Some points:
[0.56 -0.59 -0.58 -1.21 0.27 -0.66 -0.16 0.70 -1.02 0.48 -0.58 0.32 0.20 1.14 -0.36 1.21
 -0.49 0.13 -0.47 -0.69 0.77 1.06 0.22 -0.05]
[-0.23 0.93 0.22 0.08 -1.26 -0.42 0.23 -0.25 -2.04 3.09 -1.72 0.20 -0.86 0.96 0.28 -0.37
 -1.81 -0.43 0.39 -0.10 -0.42 0.52 -0.95 -0.23]
[0.50 0.12 0.31 -1.61 -0.76 0.62 0.28 -0.14 -1.29 0.83 -3.09 -1.11 -0.20 1.21 0.37 1.55
 -0.27 2.38 -2.26 1.20 0.99 -2.45 0.85 -0.79]
[0.48 0.49 0.76 -0.59 0.56 0.41 -0.31 -0.43 -2.51 1.35 -0.70 -0.25 -0.95 -0.87 -0.78 0.89
 -1.37 -0.97 -1.43 -1.67 0.12 0.76 -1.01 -0.65]
[0.68 0.33 0.17 -0.79 0.07 0.50 0.29 -0.27 -0.27 0.77 0.43 0.15 -1.09 0.27 -0.70 0.80
 -0.67 -0.71 0.18 0.92 0.21 -0.16 -0.26 0.36]
[-0.86 -0.73 -0.32 -0.31 -0.57 -0.14 0.84 -0.82 -0.71 -0.73 -0.88 -0.66 0.21 0.20 -0.20 -0.62
 -1.19 -0.51 -0.38 0.69 0.16 -1.17 0.78 -0.65]
[0.34 0.65 0.43 -0.14 0.34 -0.49 -0.38 -0.97 1.02 -0.20 -0.21 0.42 0.05 1.02 1.03 0.05
 -1.45 0.75 -0.16 -0.49 0.21 -0.05 -1.26 0.43]
[1.57 0.44 3.82 -0.85 -1.56 -0.43 0.81 -0.92 -1.98 -1.84 -1.04 1.11 -1.72 -0.70 -1.87 0.30
 -1.59 1.15 -0.66 -2.07 -0.89 0.86 0.23 -0.42]
[0.05 0.24 1.23 -0.12 -0.16 -0.07 0.09 -1.69 0.30 -1.76 -0.41 -0.40 0.62 0.67 0.05 0.52
 0.05 -0.12 -0.05 -0.57 0.03 0.85 -0.65 -0.78]
[-0.44 0.19 0.57 -0.96 -1.23 0.18 1.54 0.78 0.37 0.61 0.96 -0.63 0.19 1.88 -1.32 0.06
 0.66 0.50 1.35 0.94 -1.00 0.43 -0.92 0.83]
[-1.33 -0.32 1.20 -0.64 -0.72 -0.46 0.79 1.28 -0.27 0.16 1.02 -0.78 -0.47 -0.21 0.86 0.10
 0.01 0.71 -0.22 -0.84 0.87 0.73 1.41 -1.64]
[-1.39 -0.77 -0.15 -1.43 0.35 0.35 0.18 -0.36 -0.42 -0.51 -0.26 0.50 0.15 1.28 1.11 0.73
 0.74 -0.58 -0.79 -0.08 0.56 -0.37 0.06 -0.60]
[-0.95 0.53 0.61 -0.48 -0.30 0.29 1.56 -0.48 1.08 1.28 -0.21 0.37 -0.16 -0.28 -1.32 0.92
 1.59 -0.48 0.21 0.01 -0.24 -0.70 0.20 -0.43]
[-1.84 -0.06 1.30 -2.55 -1.67 -0.58 1.02 0.06 -1.04 0.15 0.37 2.06 0.08 -0.15 -0.40 -2.55
 0.63 0.63 -2.24 -1.83 0.48 -1.47 -2.10 0.75]
[-3.68 -2.50 4.13 0.75 0.58 1.26 1.14 1.36 0.84 2.43 -1.48 -0.02 0.03 0.05 -1.03 0.81
 0.53 -0.02 -1.75 -0.89 0.92 -0.05 -1.93 -0.51]
[0.73 -0.68 0.45 -0.88 0.93 -0.32 0.48 1.78 0.77 0.84 0.72 0.08 -0.47 -0.27 0.07 -0.60
 -0.65 0.08 1.00 0.14 0.74 0.13 0.62 -1.17]
[-0.43 0.86 2.89 -1.34 0.11 -1.30 -2.59 0.79 0.79 0.79 0.00 -1.46 -2.23 1.53 -0.03 -0.81
 0.78 -2.15 -1.88 -0.16 -1.11 -1.57 -0.02 -1.37]
[-0.46 -0.42 2.31 -0.59 1.59 -1.55 1.69 0.86 -0.78 0.02 0.64 0.83 0.31 0.49 1.16 0.24
 -0.64 -1.28 -3.28 2.47 -1.50 0.25 -0.35 0.65]
[-0.22 -0.29 1.06 -0.04 0.34 0.15 0.07 -0.32 0.28 0.31 0.55 0.19 0.72 -0.11 -0.50 -0.48
 -0.11 -0.02 0.73 0.50 -0.27 -0.23 0.65 -0.83]
[-0.89 -0.05 0.12 -0.03 1.09 -0.42 1.09 -0.72 -1.00 0.14 0.14 -1.28 0.48 -0.64 0.58 0.09
 0.14 -1.52 0.45 -1.18 0.87 -0.18 -1.79 -1.24]
[0.22 0.07 2.86 -0.53 0.27 -0.70 0.88 0.35 -1.42 0.37 -0.91 0.43 -0.72 0.34 1.44 0.39
 1.51 -0.32 2.64 0.06 2.07 -0.55 0.98 2.17]
[-1.51 0.37 2.12 -4.06 -2.20 -0.27 -1.71 0.60 0.55 0.85 -1.58 0.95 3.53 0.32 0.14 1.26
 -1.81 -1.93 0.15 -0.67 0.17 0.48 -0.07 0.05]
[1.01 3.73 3.09 0.55 -0.88 -0.07 0.13 0.74 -1.11 0.65 0.05 0.95 3.33 1.21 0.03 -0.14
 0.41 -0.75 -1.54 1.48 1.74 -0.84 -0.80 -2.54]
[-0.78 0.77 1.15 0.23 -1.26 -0.73 -0.47 0.67 -0.38 0.67 0.25 -0.70 1.31 -0.91 -0.25 0.26
 -0.09 -0.80 -1.36 -1.06 -0.12 -0.25 1.73 1.93]
[-1.49 2.35 1.41 -1.90 -1.06 3.52 0.31 1.95 -0.42 -0.85 -0.84 -0.66 0.44 -0.63 -0.06 0.04
 -0.80 -1.94 -0.19 1.18 1.00 1.96 0.36 0.24]
[-1.46 1.30 0.86 0.30 -1.07 -0.20 -0.19 -0.24 0.38 0.06 -0.30 -0.38 1.16 -0.60 0.31 0.39
 -0.18 0.16 -0.87 -0.81 -0.37 0.18 0.87 -0.04]
[-2.14 1.89 0.79 0.80 0.90 0.53 -0.81 0.77 0.08 -0.95 0.22 1.89 0.48 0.16 -0.49 0.80
 -1.56 -0.08 0.73 0.14 -0.75 -1.70 -0.58 0.29]
[-1.69 1.14 0.60 0.48 0.54 -0.03 -0.93 1.67 -1.54 -0.92 -0.30 -0.98 1.04 -0.22 0.49 1.32
 0.00 -0.06 -0.03 -0.91 -0.95 -0.87 0.24 1.02]
[0.47 0.30 -0.16 -0.38 -0.33 -0.21 -1.41 0.84 0.05 -0.58 -1.67 -0.63 0.78 -1.42 -1.09 -0.65
 0.88 0.21 1.01 0.45 -0.87 0.15 -1.96 0.21]
[0.74 0.49 1.32 -0.73 -1.77 0.54 -0.60 1.99 -0.88 0.64 1.16 1.53 2.10 -1.30 0.18 0.83
 -1.75 -1.01 0.41 1.07 0.77 -2.72 -1.42 -0.24]
[0.07 0.93 1.26 -0.08 -1.05 -0.19 -0.20 1.24 1.48 -0.46 -1.84 -0.52 0.07 -1.76 1.51 0.06
 -1.16 -0.26 0.02 0.89 0.33 0.85 -0.99 0.14]
[1.08 0.87 0.65 -0.44 0.66 1.66 -1.22 -0.21 0.04 -0.36 -0.22 1.19 1.09 -0.25 0.12 1.14
 1.39 0.02 -1.23 0.03 0.96 0.04 -0.24 0.06]
[0.33 1.87 0.64 -0.25 -0.02 2.13 -0.13 -0.19 0.28 0.88 0.58 0.71 -0.04 -1.09 1.96 1.27
 0.33 -0.20 -1.32 -1.42 -0.13 0.15 0.18 0.19]
[0.33 1.74 0.29 -1.23 -1.08 0.16 1.39 3.42 -0.04 -0.63 -1.57 2.00 1.42 -0.85 0.47 1.59
 1.06 -1.03 -0.07 -2.00 -2.94 -1.09 -0.23 -1.40]
[-0.25 0.27 -0.70 0.56 -0.92 0.93 0.04 1.59 -0.13 0.24 0.99 0.29 0.68 0.95 0.65 -0.29
 0.04 0.85 -0.09 -1.47 -0.83 1.32 -0.48 0.45]
[-0.30 0.51 -0.31 0.80 -0.74 -1.30 -1.32 0.09 -0.03 0.27 0.30 0.52 0.61 -0.36 -0.48 0.71
 0.41 -0.03 -0.29 -0.61 -0.19 0.85 0.32 0.76]
[-0.97 1.05 -0.62 1.13 -3.66 -1.11 -0.52 2.21 -0.17 -0.72 0.61 0.93 -1.10 -1.03 0.32 2.20
 0.98 -0.47 -1.73 1.72 3.04 -0.23 -1.11 -1.94]
[-0.48 -0.42 -0.31 1.65 -0.30 0.74 -0.48 0.52 -0.20 -0.45 -1.18 2.42 0.82 0.42 -0.05 -1.67
 -0.14 -1.00 -0.78 0.35 0.54 1.34 1.54 -0.52]
[1.59 0.41 0.10 2.26 -1.58 0.91 0.66 2.23 1.09 -0.60 -1.52 -0.10 1.25 0.96 -0.70 0.44
 -1.85 -2.62 -2.20 -1.65 1.85 -0.72 0.17 1.20]
[1.32 -0.37 -0.54 0.20 -0.55 0.68 -0.23 0.13 0.94 0.80 0.14 -0.01 0.57 -1.33 -0.53 -0.79
 0.21 -0.32 -1.40 0.02 0.26 -0.58 0.79 0.21]
[1.41 -2.07 0.53 1.72 -3.13 0.66 -0.61 0.16 -0.88 -0.33 -0.02 0.61 0.58 0.36 1.48 1.67
 0.37 -1.95 0.72 0.03 -2.02 -0.75 -1.23 -0.40]
These points spread out most along one direction. Take the direction at right angles to it along which they spread out most. Go by this last direction. Where along it does each point below lie, from 0 to 99? 50 is the average, and the first point above lies past it. One standard deviation of the points above along it is 16.
[-0.23 0.93 0.22 0.08 -1.26 -0.42 0.23 -0.25 -2.04 3.09 -1.72 0.20 -0.86 0.96 0.28 -0.37
 -1.81 -0.43 0.39 -0.10 -0.42 0.52 -0.95 -0.23] 53
[0.05 0.24 1.23 -0.12 -0.16 -0.07 0.09 -1.69 0.30 -1.76 -0.41 -0.40 0.62 0.67 0.05 0.52
 0.05 -0.12 -0.05 -0.57 0.03 0.85 -0.65 -0.78] 61
[0.33 1.87 0.64 -0.25 -0.02 2.13 -0.13 -0.19 0.28 0.88 0.58 0.71 -0.04 -1.09 1.96 1.27
 0.33 -0.20 -1.32 -1.42 -0.13 0.15 0.18 0.19] 56
[0.22 0.07 2.86 -0.53 0.27 -0.70 0.88 0.35 -1.42 0.37 -0.91 0.43 -0.72 0.34 1.44 0.39
 1.51 -0.32 2.64 0.06 2.07 -0.55 0.98 2.17] 54
[0.48 0.49 0.76 -0.59 0.56 0.41 -0.31 -0.43 -2.51 1.35 -0.70 -0.25 -0.95 -0.87 -0.78 0.89
 -1.37 -0.97 -1.43 -1.67 0.12 0.76 -1.01 -0.65] 50
[0.07 0.93 1.26 -0.08 -1.05 -0.19 -0.20 1.24 1.48 -0.46 -1.84 -0.52 0.07 -1.76 1.51 0.06
 -1.16 -0.26 0.02 0.89 0.33 0.85 -0.99 0.14] 52
[0.33 1.74 0.29 -1.23 -1.08 0.16 1.39 3.42 -0.04 -0.63 -1.57 2.00 1.42 -0.85 0.47 1.59
 1.06 -1.03 -0.07 -2.00 -2.94 -1.09 -0.23 -1.40] 44
[1.08 0.87 0.65 -0.44 0.66 1.66 -1.22 -0.21 0.04 -0.36 -0.22 1.19 1.09 -0.25 0.12 1.14
 1.39 0.02 -1.23 0.03 0.96 0.04 -0.24 0.06] 54
[-1.84 -0.06 1.30 -2.55 -1.67 -0.58 1.02 0.06 -1.04 0.15 0.37 2.06 0.08 -0.15 -0.40 -2.55
 0.63 0.63 -2.24 -1.83 0.48 -1.47 -2.10 0.75] 22
[-1.33 -0.32 1.20 -0.64 -0.72 -0.46 0.79 1.28 -0.27 0.16 1.02 -0.78 -0.47 -0.21 0.86 0.10
 0.01 0.71 -0.22 -0.84 0.87 0.73 1.41 -1.64] 50
[1.57 0.44 3.82 -0.85 -1.56 -0.43 0.81 -0.92 -1.98 -1.84 -1.04 1.11 -1.72 -0.70 -1.87 0.30
 -1.59 1.15 -0.66 -2.07 -0.89 0.86 0.23 -0.42] 48
[0.74 0.49 1.32 -0.73 -1.77 0.54 -0.60 1.99 -0.88 0.64 1.16 1.53 2.10 -1.30 0.18 0.83
 -1.75 -1.01 0.41 1.07 0.77 -2.72 -1.42 -0.24] 34
